One turn sends every row of this set to another row. A few are shown first. Where does it send the rows asked after them?
Rifet: [ 1.14  2.95  2.04 -1.89 -0.92 -1.43 -1.96 -2.83  1.96 -2.00 -0.07 -0.74
  1.83 -0.85  2.27 -0.56 -2.52  3.83 -0.02 -1.16 -1.79  0.62  0.86  2.81
  1.48 -1.30  1.89 -0.44 -1.03 -3.54 -1.33  1.81]
banuz: [ 2.39  0.67 -3.26 -0.78  4.28  1.82 -0.94 -1.22 -2.64 -2.06  1.10 -2.66
 -1.76  0.22 -3.61 -0.78 -0.39 -4.25 -0.34 -1.35 -4.90 -1.16 -3.20 -1.34
  1.72  0.07  1.43  0.11 -0.35  2.83  0.57 -1.83]
tid: [ 3.89 -1.45 -2.76 -2.45  2.94  0.19 -0.09 -1.34 -1.11  0.39  1.71 -0.20
 -0.81  0.98 -3.68 -2.88  0.28 -4.29 -2.43 -0.81 -5.53 -0.34 -3.69 -1.14
  3.67  1.02  2.48 -0.96  0.72  1.62  0.04 -1.64]
fili: [ 2.15  2.83  0.56 -1.34 -1.79 -1.01 -2.02 -0.96  3.62 -0.62  0.66 -0.23
 -0.15 -2.03  3.65 -0.56 -0.78  3.44 -0.64 -1.50 -1.02 -0.57 -1.97  0.82
  2.85 -2.52  1.14  0.14 -3.86 -4.43 -1.05  1.08]
fazi: [ 1.73 -2.67 -4.13 -1.32  3.11  0.28 -1.23 -1.84 -0.83 -1.22  2.64 -0.78
 -1.42 -0.04 -3.27 -1.16  0.42 -4.93 -0.52 -0.75 -4.92 -0.15 -4.08 -2.62
  2.55  0.89  1.58  0.32 -0.57  0.86  2.19 -1.92]
numif: [ 5.47 -1.22 -0.82 -0.01  0.29 -1.99 -1.07 -1.81  1.94 -1.18  0.04  1.96
 -3.49  0.87 -0.62 -1.07  1.36  0.50 -5.10  2.77  0.08 -1.44 -2.11  1.93
  1.79 -2.57 -2.18 -0.02 -0.31  0.30 -0.50 -2.29]
Rafi: [-0.01  2.50 -2.26 -0.30  0.21 -1.21 -1.69 -0.20 -0.30 -1.06 -2.45  2.20
  1.14 -0.72 -2.05 -2.88 -1.92 -0.44 -1.82  1.13 -2.20 -2.57 -4.41  0.03
  5.43 -0.86 -2.71 -4.59 -1.84 -2.95  2.73 -1.11]
Kifuf: [ 5.96 -1.75  1.06  0.52  0.26 -2.26 -2.92 -1.67  1.57 -0.09 -0.68  1.75
 -0.83 -0.16  0.63 -1.67  1.84 -0.13 -4.57  2.35 -0.35 -2.09 -2.81  1.61
  2.40 -1.07 -2.67 -2.03 -1.32  1.65 -1.02 -1.43]
tet: [ 6.34 -1.83  1.27 -1.09  0.02 -1.01 -1.09 -0.95  2.83 -0.40 -0.42  2.55
 -2.81  1.13  0.86 -2.27  0.96 -0.47 -3.34  2.32 -1.18 -1.15 -2.08  1.63
  2.31 -1.56 -1.43 -1.78 -0.13  1.32 -1.17 -2.06]
Neda: [ 4.18  2.46 -2.09  0.98  2.18 -0.96 -4.34 -3.06  0.28 -1.61 -3.51  0.62
 -0.68  1.61 -3.05 -0.87  0.02 -0.82  1.32  1.68 -5.48 -1.15  1.69 -1.01
  0.48  1.55 -0.30  0.43 -4.71 -2.83 -1.90  0.50]
nuzi: [ 2.94 -1.35 -2.94 -0.52  4.68  0.77 -0.33 -1.08 -1.87 -1.28  1.55 -2.37
 -1.29  0.58 -3.06 -0.98  0.54 -4.69  0.14 -0.05 -5.21 -0.70 -4.49 -1.39
  3.96  0.62  0.38 -0.10 -1.13  1.79  2.02 -1.54]
letap: [ 0.63  2.26  0.66  0.18 -0.79 -1.94 -3.53 -0.90  3.18 -1.48 -0.15 -1.24
  0.83 -2.14  3.61  0.22 -0.72  3.13  0.57 -0.40 -0.57 -1.32 -0.91  1.17
  2.10 -1.63  1.39  0.40 -2.36 -4.82 -2.03  1.50]
semur: [ 1.05  0.66 -0.86 -1.32 -2.35 -2.55 -0.41 -2.28  0.43 -1.84 -2.24  0.62
 -0.89  1.76 -0.63  2.20  0.09 -3.07  2.36  1.58 -4.45 -1.51  0.57 -2.58
  3.08 -2.09 -2.16 -4.75 -3.53 -1.82  1.35  1.60]
ranem: [ 0.00  1.83 -3.28 -2.14  0.98 -1.88  0.32 -3.34  0.67  1.77 -3.98 -4.22
  1.50 -3.43 -3.85  0.94 -0.78  0.81  2.86 -2.52 -5.00  0.41  0.78 -0.34
  2.66 -1.53  0.13 -1.60 -1.08  0.03 -0.01  0.64]
Lotu: [ 4.01 -2.04 -0.69 -0.83  0.93 -0.66 -3.59 -2.49  2.44 -0.34  1.18  2.51
 -2.24  1.07  1.74  0.40  1.51 -0.49 -4.85  1.86 -0.99 -1.44 -1.83 -0.01
  2.46 -1.27 -2.22 -0.72  0.87  2.73 -0.63 -1.64]
kazo: [ 3.30 -1.24 -2.50 -0.74  3.16  1.17 -0.49 -3.12 -1.47 -1.60  2.53 -0.38
 -2.28  0.29 -4.86  0.12  1.25 -4.99 -0.33 -0.74 -4.29 -0.60 -3.42 -1.01
  3.70  1.72  1.70 -0.32 -1.23  0.77  1.41 -1.94]
sapeg: [-1.51  1.07 -2.70 -1.02  1.41 -1.57  1.03 -2.49  0.06  1.29 -1.80 -2.67
  0.85 -2.39 -4.50  1.09 -2.61  2.95  3.15 -1.65 -4.94  2.57 -0.47 -0.53
  4.22 -0.58  0.65  0.16  0.13 -0.83 -0.54  0.79]
zitip: [-0.73  1.87 -4.04 -0.69  1.49 -1.70  0.06 -3.39  0.00  1.13 -2.74 -3.55
  2.59 -1.37 -3.60 -0.03 -1.91  2.70  2.19 -3.12 -5.47  1.53  0.60 -0.08
  2.77 -0.82  0.51 -0.40  0.67 -0.19 -0.71 -0.04]
Vabi: [ 5.70 -1.49  0.74 -1.60  0.22 -1.66 -2.75 -2.15  1.52 -0.95 -0.06  2.22
 -2.15  1.62  1.60 -0.09  2.25 -0.81 -3.53  2.47 -1.15 -1.62 -3.03  0.72
  2.01 -1.66 -1.78 -1.59  0.62  2.06 -2.57 -0.53]
gifub: [-1.50  0.48 -2.12 -1.32  0.99 -2.50  1.09 -1.38 -0.01  2.12 -1.82 -4.07
 -0.22 -2.45 -2.72  0.91 -3.15  1.88  3.05 -2.66 -4.95  2.46  0.42  0.17
  3.08  0.26 -0.87 -0.58 -1.70 -0.29 -1.60  1.04]
kanog: [ 0.14  2.89  1.28 -0.81 -2.72 -3.19 -2.10 -1.64  1.88 -2.23  0.32 -1.64
  0.69 -0.95  2.04  1.07 -0.81  2.61 -0.34 -1.77 -0.28 -1.96 -0.90  0.60
  2.09 -1.34  1.63 -1.47 -2.24 -4.83 -1.28  2.36]
Solod: [-1.49 -1.14 -3.02  0.77  1.47 -2.04 -0.34 -4.27 -0.27  0.86 -1.40 -4.27
  1.22 -2.66 -2.62 -0.35 -1.62  0.67  2.80 -3.59 -5.85  1.66 -0.23 -0.87
  3.83 -1.37  0.73  1.53 -0.63 -0.59  0.74 -0.77]
kanu: [ 0.88 -0.02 -3.83  2.64 -0.42 -0.97 -4.57 -4.73 -1.66  0.07 -1.62  1.78
 -3.55 -0.08 -4.41 -0.08 -0.91 -0.13 -0.47 -0.15 -0.02 -1.17 -2.56  0.11
  3.87  1.68 -1.47  0.12 -0.30 -3.84 -0.81 -0.76]
Biv: [-0.59  2.95  1.98 -0.94  0.52 -2.92 -1.91 -2.79  2.82 -1.78  1.20 -0.63
  0.15 -1.65  2.75 -0.77 -1.36  1.81 -0.36 -2.10  0.43 -1.02 -1.10  1.17
  3.59 -1.44 -0.33 -2.05 -3.66 -4.51 -1.27  1.87]
Suf: [ 0.88  1.66  1.93  0.28 -0.83 -2.56 -2.97 -2.36  1.57 -2.04 -0.21 -1.99
  0.13 -1.69  3.90  0.46 -2.50  1.66  0.00 -1.56  0.06 -0.26 -0.42  1.55
  2.36 -1.78  1.48 -0.98 -3.24 -4.15 -1.67  2.40]
debek: [ 2.23 -1.73 -3.66 -0.64  3.13  1.07 -2.01 -2.18 -0.78 -1.72  2.71 -2.65
 -1.80  0.25 -4.30 -0.48  0.57 -3.51 -1.38  0.78 -5.24 -0.64 -2.75 -2.99
  1.30  2.67  1.90 -1.36 -1.58  0.92  0.62 -1.51]
beguz: [ 4.95 -3.93  0.68  0.37 -1.04 -1.06 -1.86 -0.65  2.72 -1.81  0.33  0.60
 -1.33  0.19  2.61 -1.39  0.49 -2.19 -2.84  1.59  0.79 -1.53 -1.93  0.98
  1.29 -2.25 -1.59 -0.94 -0.44  0.83 -1.29 -0.57]
Geno: [-1.48  0.98 -3.18 -0.13  2.14 -2.56  0.77 -2.49  1.88  0.35 -2.66 -2.78
  2.30 -2.34 -5.05  0.47 -2.17  1.54  2.63 -1.53 -6.15  0.75  0.78 -0.35
  2.48 -0.38 -0.40  0.64 -1.23 -0.19 -0.07  0.17]

kazo goes to Geno
sapeg goes to letap
debek goes to ranem
Now find these:
semur goes to Rafi
Suf goes to tet
beguz goes to tid
banuz goes to gifub

